The same turns and mirrors carry the whole set onto itself and the rows of a family onto each other. Which other rows belong to the same family as each row named below? List them in the order they appear above.
These 20 rows form 4 families of 5 rows each.
j_99: -8  25  -4  -1  -26  -9  -3  -8  -6  4  5  2  -2  -6  -2  11  37  -17  10  3
j_427: -17  -16  -16  10  -10  -12  7  -15  -15  -24  12  -23  -16  10  -9  2  -6  -18  25  44
j_382: -15  27  5  -6  -29  -10  2  -17  -11  -1  13  1  2  -6  7  12  28  -17  5  5
j_447: -22  24  -27  -9  -3  -5  2  1  -13  19  4  -12  -4  7  -8  7  13  1  1  2
j_635: -27  -13  -28  -13  4  -10  16  4  -17  4  2  -15  -9  17  -1  8  -16  -7  9  26
j_855: -27  18  -14  -12  0  -4  1  -2  -4  22  5  -13  1  12  3  25  9  -6  8  0
j_34: -13  -5  -6  9  -32  -10  2  -22  -8  -21  15  -7  -7  -8  13  0  29  -29  25  33
j_130: -14  20  -2  -4  -25  -2  -2  -6  -7  6  13  -4  -6  -18  1  10  32  -18  20  -3
j_265: -8  -3  9  5  -28  -9  0  -14  -3  -17  21  -5  0  -12  -4  5  19  -35  26  33
j_617: -16  -25  -13  1  -16  -12  6  -13  -11  -18  12  -12  -8  8  -6  -3  -13  -24  26  43
j_800: -26  20  -22  -13  -2  -8  7  10  -13  18  0  -8  -6  13  0  18  14  -7  3  2
j_620: -19  24  -27  -10  -1  -4  5  -4  -16  20  3  -14  3  7  1  18  7  -10  5  -1
j_830: -11  -1  6  5  -29  -12  2  -18  -1  -25  25  0  -12  -8  5  3  21  -26  24  30
j_497: -22  -24  -12  9  -13  -16  9  -13  -9  -20  11  -13  -8  4  -1  4  -4  -12  22  51
j_75: -12  -29  -12  -3  -20  -16  17  -10  -13  -19  13  -16  -4  7  -1  5  -6  -16  18  46
j_860: -5  -7  0  7  -38  -11  -3  -20  -5  -17  13  -3  -6  -9  -1  1  22  -28  30  25
j_76: -30  -7  -30  -1  0  -15  13  -1  -22  5  -1  -24  -5  16  -4  17  -16  -2  16  27
j_187: -8  22  -1  -9  -22  0  -2  -16  -4  1  15  -7  -5  -6  6  11  34  -20  11  -3
j_132: -28  -6  -37  -8  -3  -17  13  5  -16  7  9  -21  -7  25  1  9  -9  -4  15  30
j_428: -20  -8  -33  -4  9  -10  15  -1  -14  4  5  -15  -10  7  -2  17  -20  0  15  21

The rest of the family of j_132: j_447, j_130, j_265, j_75
The rest of the family of j_860: j_99, j_635, j_617, j_800
The rest of the family of j_187: j_620, j_830, j_497, j_76

The same turns and mirrors carry the whole set onto itself and the rows of a family onto each other. Which other rows belong to the same family as each row named below? List them in the order they appear above.
These 32 rows form 4 families of 8 rows each.
j_183: -19  13  10  20  13  -9  -6  11  2
j_981: -6  19  7  -12  -8  -22  9  17  -2
j_853: -7  19  1  -6  -5  -25  9  18  -4
j_805: -12  7  11  17  16  -7  -10  16  2
j_730: -5  1  -20  -4  2  0  -3  -19  6
j_31: -1  -4  -15  -7  -2  14  -3  -14  6
j_879: 7  -6  -15  -5  1  9  -6  -8  8
j_743: -21  -9  -5  -16  -10  6  2  26  -6
j_970: -22  4  -1  14  -4  -9  -18  6  14
j_895: -27  -7  10  -3  -3  8  6  4  -23
j_699: -12  -8  12  -6  -13  14  9  1  -20
j_272: -13  6  3  6  -10  -29  11  -2  -9
j_282: -23  9  7  21  14  5  -7  10  -5
j_755: -16  -4  -10  11  -2  -4  -22  17  6
j_21: -12  -8  -3  -18  -11  17  8  19  -5
j_480: -11  -1  2  10  -1  -14  -21  9  13
j_411: -11  -6  0  -15  -16  14  12  21  -2
j_695: -19  -15  5  -4  -13  12  15  3  -14
j_785: -1  12  -4  -1  14  19  8  -8  4
j_735: -10  4  -8  2  -11  -22  16  -8  -13
j_433: -1  21  -7  -11  -2  -16  14  17  -10
j_568: -7  11  -2  -7  -8  -25  15  18  1
j_660: -11  12  8  0  -9  -25  11  -4  -15
j_753: 5  5  -5  -6  16  20  7  -1  1
j_941: 1  1  -12  -3  -5  14  -5  -14  11
j_276: 9  5  -2  0  15  18  6  0  4
j_739: -16  -10  7  -8  -8  17  10  0  -19
j_315: 4  12  -9  -6  23  6  6  1  0
j_490: -11  -1  3  -19  -11  15  4  21  -11
j_477: -15  3  -2  13  -2  -16  -19  13  10
j_439: -12  1  8  2  -10  -27  16  -2  -6
j_311: -19  12  14  17  13  -5  -5  9  9

The rest of the family of j_805: j_879, j_970, j_695, j_785, j_568, j_660, j_490
The rest of the family of j_439: j_981, j_699, j_480, j_411, j_941, j_276, j_311
The rest of the family of j_21: j_183, j_853, j_31, j_272, j_753, j_739, j_477

The same turns and mirrors carry the whole set onto itself and the rows of a family onto each other. Which other rows belong to the same family as each row named below? List them in the order they appear above.
These 36 rows form 9 families of 4 rows each.
j_240: -4  7  5  -12  -9  -8  -12  -10  -10  10  -2  -23  -23  -11  -10  0  -10  -18  9  22
j_986: -1  -9  3  14  -1  14  -18  -7  -10  -9  2  19  -12  5  6  -5  21  5  -11  -10
j_451: -7  -1  11  -7  24  17  -6  -5  -3  -5  -21  -15  13  4  -13  18  22  -16  -6  8
j_849: 2  5  0  9  -8  -12  -2  12  15  7  1  3  -1  24  -6  -4  -22  9  6  18
j_258: 4  -3  1  12  5  10  -20  -3  -5  -10  2  22  -6  8  9  8  24  14  -13  -2
j_377: -8  12  6  -12  -15  -13  -5  -11  -4  4  -10  -18  -24  -13  -3  3  -2  -19  8  23
j_189: 2  -8  -5  18  6  11  -13  -6  -11  -5  0  23  -3  8  7  5  24  7  -11  -3
j_525: 5  3  -1  16  -6  -16  0  12  16  11  -2  7  -2  21  -7  -8  -16  5  7  8
j_471: -16  2  13  -11  22  19  -7  -4  0  -8  -19  -12  8  1  -20  14  21  -17  -10  14
j_637: -2  6  -7  10  -4  -11  4  6  18  2  -1  4  5  25  -1  -4  -20  7  2  19
j_659: -7  -3  12  -7  18  19  -5  -7  7  -10  -20  -17  11  8  -19  19  17  -20  -4  7
j_573: 2  0  6  9  10  5  -20  -4  -9  -9  4  19  -10  4  8  6  30  10  -9  -8
j_907: -12  12  1  -10  -8  -6  -11  -4  -13  4  -2  -18  -26  -10  -10  -8  -8  -21  11  23
j_191: -14  -2  10  -14  23  19  -9  -1  4  -8  -12  -14  9  10  -20  15  18  -16  -12  8
j_997: 3  -7  6  12  2  13  -16  -10  -12  -10  1  23  -11  6  5  6  20  9  -4  -10
j_489: 4  5  -8  9  -9  -10  6  6  19  6  2  16  -3  21  -14  -2  -15  3  5  14
j_741: -5  8  5  -14  -15  -7  -16  -6  -10  7  -4  -12  -27  -9  -10  -2  -11  -19  8  22
j_73: 3  9  3  21  -10  -9  4  7  16  6  7  4  0  19  -5  -7  -15  8  7  14
j_491: -6  12  9  -3  -8  -14  -13  -6  -9  6  -4  -19  -26  -12  -12  -4  -5  -13  11  29
j_216: 8  10  -1  11  -2  -17  4  11  18  7  -5  7  2  21  -7  -3  -17  2  11  11
j_450: 2  -6  2  6  1  15  -11  -3  -4  -4  13  22  -10  9  7  7  24  8  -14  -8
j_88: 7  3  -6  7  -4  -17  -2  16  17  6  2  6  0  23  -2  -2  -13  6  15  16
j_896: 4  9  6  19  -9  -7  1  8  15  6  4  7  -6  22  -9  -7  -18  5  10  11
j_329: 4  -7  8  14  8  11  -19  0  -2  -13  1  21  -15  9  5  8  26  8  -3  -7
j_903: -10  8  5  -3  -10  -10  -10  -2  -9  6  -3  -13  -32  -16  -12  1  2  -15  12  29
j_141: -13  -2  6  -10  22  19  -5  5  -2  -9  -23  -16  3  0  -13  11  24  -17  -9  9
j_36: 2  -6  -7  12  11  11  -18  -4  -12  -5  4  23  -1  12  6  7  24  6  -11  0
j_55: -4  -7  11  -8  21  16  -1  -4  5  -6  -13  -18  15  2  -16  22  19  -17  -1  10
j_873: 1  7  -8  10  1  -12  6  15  16  5  3  3  2  21  -6  -7  -16  7  5  18
j_762: -5  1  11  -10  -11  -13  -14  -12  -5  1  -5  -23  -20  -10  -11  2  -11  -12  13  25
j_172: -14  -1  12  -11  23  20  -7  -10  -2  -13  -13  -14  11  6  -15  18  11  -20  -6  9
j_982: 3  -8  1  12  5  16  -22  -1  -11  -9  -3  20  -10  9  1  3  23  7  -13  -8
j_425: -10  0  10  -9  -13  -10  -12  -9  -5  3  -3  -23  -20  -13  -13  -1  -6  -11  9  28
j_270: -12  -6  5  -10  19  21  -3  -1  0  -5  -24  -18  4  -1  -13  16  21  -17  -9  11
j_346: -12  5  3  -9  -10  -12  -13  -2  -11  6  0  -17  -27  -11  -5  -2  0  -17  8  30
j_349: -12  -4  11  -11  21  7  -1  -6  7  -9  -13  -17  9  0  -17  11  25  -21  -10  7

The rest of the family of j_346: j_659, j_997, j_873
The rest of the family of j_189: j_73, j_425, j_270
The rest of the family of j_903: j_986, j_637, j_55
The rest of the family of j_471: j_240, j_258, j_525
The rest of the family of j_849: j_451, j_491, j_982

The same turns and mirrors carry the whole set onto itself and the rows of a family onto each other. Which other rows belong to the same family as each row named below? List them in the order they appear above.
These 20 rows form 4 families of 5 rows each.
j_738: -33  2  20  46  -15  5  -13  -6  3  17
j_449: -15  -12  5  42  9  22  7  1  -3  -10
j_98: -15  14  8  22  -13  21  -4  -13  -31  5
j_882: -20  -25  21  9  -19  9  9  3  -3  8
j_945: -12  6  10  19  -14  23  3  -17  -28  11
j_498: -22  11  32  25  -4  13  -1  -15  11  -22
j_669: -27  -19  21  6  -16  8  9  4  -13  15
j_24: -24  15  32  18  -10  7  -5  -10  5  -21
j_438: -23  -18  25  6  -16  8  8  -3  -2  17
j_826: -18  -9  6  34  16  19  7  4  -3  -12
j_552: -20  8  33  21  -15  11  -2  -10  8  -25
j_603: -12  10  10  23  -22  23  -1  -15  -29  3
j_703: -30  10  36  25  -6  6  -2  -8  8  -21
j_838: -13  -6  7  35  15  26  10  -6  -7  -9
j_667: -35  3  26  40  -8  3  -11  -9  10  17
j_136: -40  1  26  36  -13  0  -10  -3  1  18
j_255: -15  8  10  20  -11  24  3  -11  -33  2
j_549: -21  -18  22  1  -14  6  8  5  -6  9
j_644: -20  -3  9  38  15  21  9  0  -8  -16
j_306: -35  3  18  41  -7  1  -13  -2  2  19

The rest of the family of j_136: j_669, j_703, j_255, j_644
The rest of the family of j_738: j_449, j_882, j_552, j_603
The rest of the family of j_98: j_24, j_826, j_549, j_306

The same turns and mirrors carry the whole set onto itself and the rows of a family onto each other. Which other rows belong to the same family as each row named below? List them in the order they appear above.
These 20 rows form 5 families of 4 rows each.
j_596: 15  -4  1  0  -10  -14  -2  -20  -16  -9
j_728: 10  -7  -1  13  -7  11  -23  16  -12  9
j_651: 8  -2  5  18  -13  6  -16  13  -17  12
j_859: 5  -2  10  -3  -8  -26  7  -12  -12  -9
j_712: 5  5  -16  -17  9  -3  -7  -3  17  1
j_11: -12  14  -5  -4  4  -9  -14  32  -3  -11
j_316: 11  -11  -3  13  -10  13  -8  23  -9  6
j_774: 4  -7  -15  -13  1  5  1  -1  17  5
j_995: -11  21  1  3  -1  -15  -11  23  -13  -17
j_337: 9  -1  -18  -14  4  8  -11  -5  13  0
j_263: 13  -9  9  -6  -8  -24  -1  -12  -14  -3
j_654: 12  -10  -1  13  -11  8  -8  22  -9  14
j_283: 17  -6  3  19  -9  -1  -9  21  -19  6
j_909: 8  6  6  -6  -6  -24  -6  -16  -17  -10
j_381: -12  19  -6  -9  -7  -8  -4  31  -8  -7
j_961: -10  22  1  -5  -1  -16  -14  24  -13  -11
j_831: -9  18  -2  -2  -4  -18  2  30  -10  -10
j_201: 7  5  3  -1  -1  -26  -4  -15  -14  -16
j_943: 7  -13  -16  -12  4  6  0  0  14  -1
j_41: -5  -1  -13  -16  5  1  2  -4  16  -8

The rest of the family of j_712: j_651, j_263, j_381
The rest of the family of j_831: j_728, j_859, j_337
The rest of the family of j_201: j_316, j_995, j_943
The rest of the family of j_774: j_654, j_909, j_961

The same turns and mirrors carry the whole set onto itself and the rows of a family onto each other. Which other rows belong to the same family as each row named below? List them in the order they appear above.
These 32 rows form 4 families of 8 rows each.
j_444: 12  -1  -2  -8  3  -16  20  -11  -6  10  -3  4  10  6  -14
j_402: 3  -4  10  16  9  -9  -17  1  -7  22  -4  1  -18  10  2
j_60: -3  -22  8  -7  9  -5  8  20  8  9  -9  -6  12  -10  3
j_942: 4  7  -16  -17  -5  16  14  5  14  -20  0  4  7  -15  -7
j_842: -11  -17  -3  -10  3  -3  2  28  8  13  -11  -2  5  -15  -2
j_612: 7  20  -12  1  3  7  -12  -21  -3  -7  5  13  -13  15  -4
j_150: 9  5  -17  15  -19  3  -6  17  -3  -11  -14  2  11  6  -6
j_801: 3  -3  3  -7  -1  -11  21  -5  -6  4  -3  10  6  8  -25
j_72: 0  13  -12  24  -7  11  0  18  4  -14  -7  3  10  7  -14
j_488: 0  22  -5  3  -4  7  -6  -25  11  -10  4  0  -17  10  -5
j_574: 14  6  -3  -16  -9  18  8  4  16  -15  14  -5  9  -14  1
j_696: -6  -6  11  -22  16  5  4  -7  6  13  11  2  -25  -4  0
j_954: 13  16  -4  3  -5  10  -4  -18  -5  -11  9  5  -19  16  -4
j_847: 1  4  -19  23  -4  0  -4  19  -3  -10  -14  9  10  7  3
j_326: 0  3  -10  0  -1  19  -23  15  8  -2  0  -7  -22  -6  19
j_952: 10  1  -19  18  -5  0  -1  16  8  -16  -13  3  12  12  -3
j_772: -14  4  0  20  9  -12  -10  2  -1  22  -7  8  -13  10  -5
j_749: 10  25  -14  5  -4  11  -11  -13  -1  -7  5  11  -22  5  -8
j_388: -1  4  14  -21  12  6  -2  -8  0  18  6  3  -22  -15  -2
j_223: -2  -1  1  -2  5  -11  25  -10  3  -1  4  11  14  10  -8
j_614: 2  12  -3  7  -5  18  -27  16  12  8  2  -9  -18  -15  5
j_185: 5  1  -3  -4  -5  -18  15  -18  0  4  -9  11  6  8  -15
j_807: 2  2  -3  2  10  24  -18  25  7  -2  4  -6  -17  -14  10
j_299: 10  5  -15  -24  -9  16  11  8  7  -11  11  10  2  -15  0
j_225: -1  -3  10  -20  7  -4  -1  -12  11  21  13  0  -14  -11  10
j_412: 0  -6  8  21  13  1  -9  6  -5  21  -12  4  -13  15  -2
j_457: 6  -1  13  -24  8  7  0  -12  10  12  10  -4  -20  -12  -9
j_843: -8  -6  8  17  6  -8  -12  3  -5  13  -14  -7  -17  17  -6
j_70: -1  -12  3  2  4  0  4  31  4  18  2  2  13  -14  2
j_426: 9  11  -13  -25  -7  5  5  2  13  -19  5  2  3  -19  -3
j_940: -3  6  -2  4  4  22  -24  18  13  -8  -4  2  -21  -10  8
j_652: 2  -14  8  -5  3  -1  9  29  11  9  -13  -7  3  -18  -2

The rest of the family of j_402: j_60, j_942, j_847, j_749, j_185, j_807, j_457
The rest of the family of j_299: j_842, j_150, j_801, j_696, j_954, j_326, j_843
The rest of the family of j_952: j_444, j_612, j_388, j_412, j_426, j_940, j_652

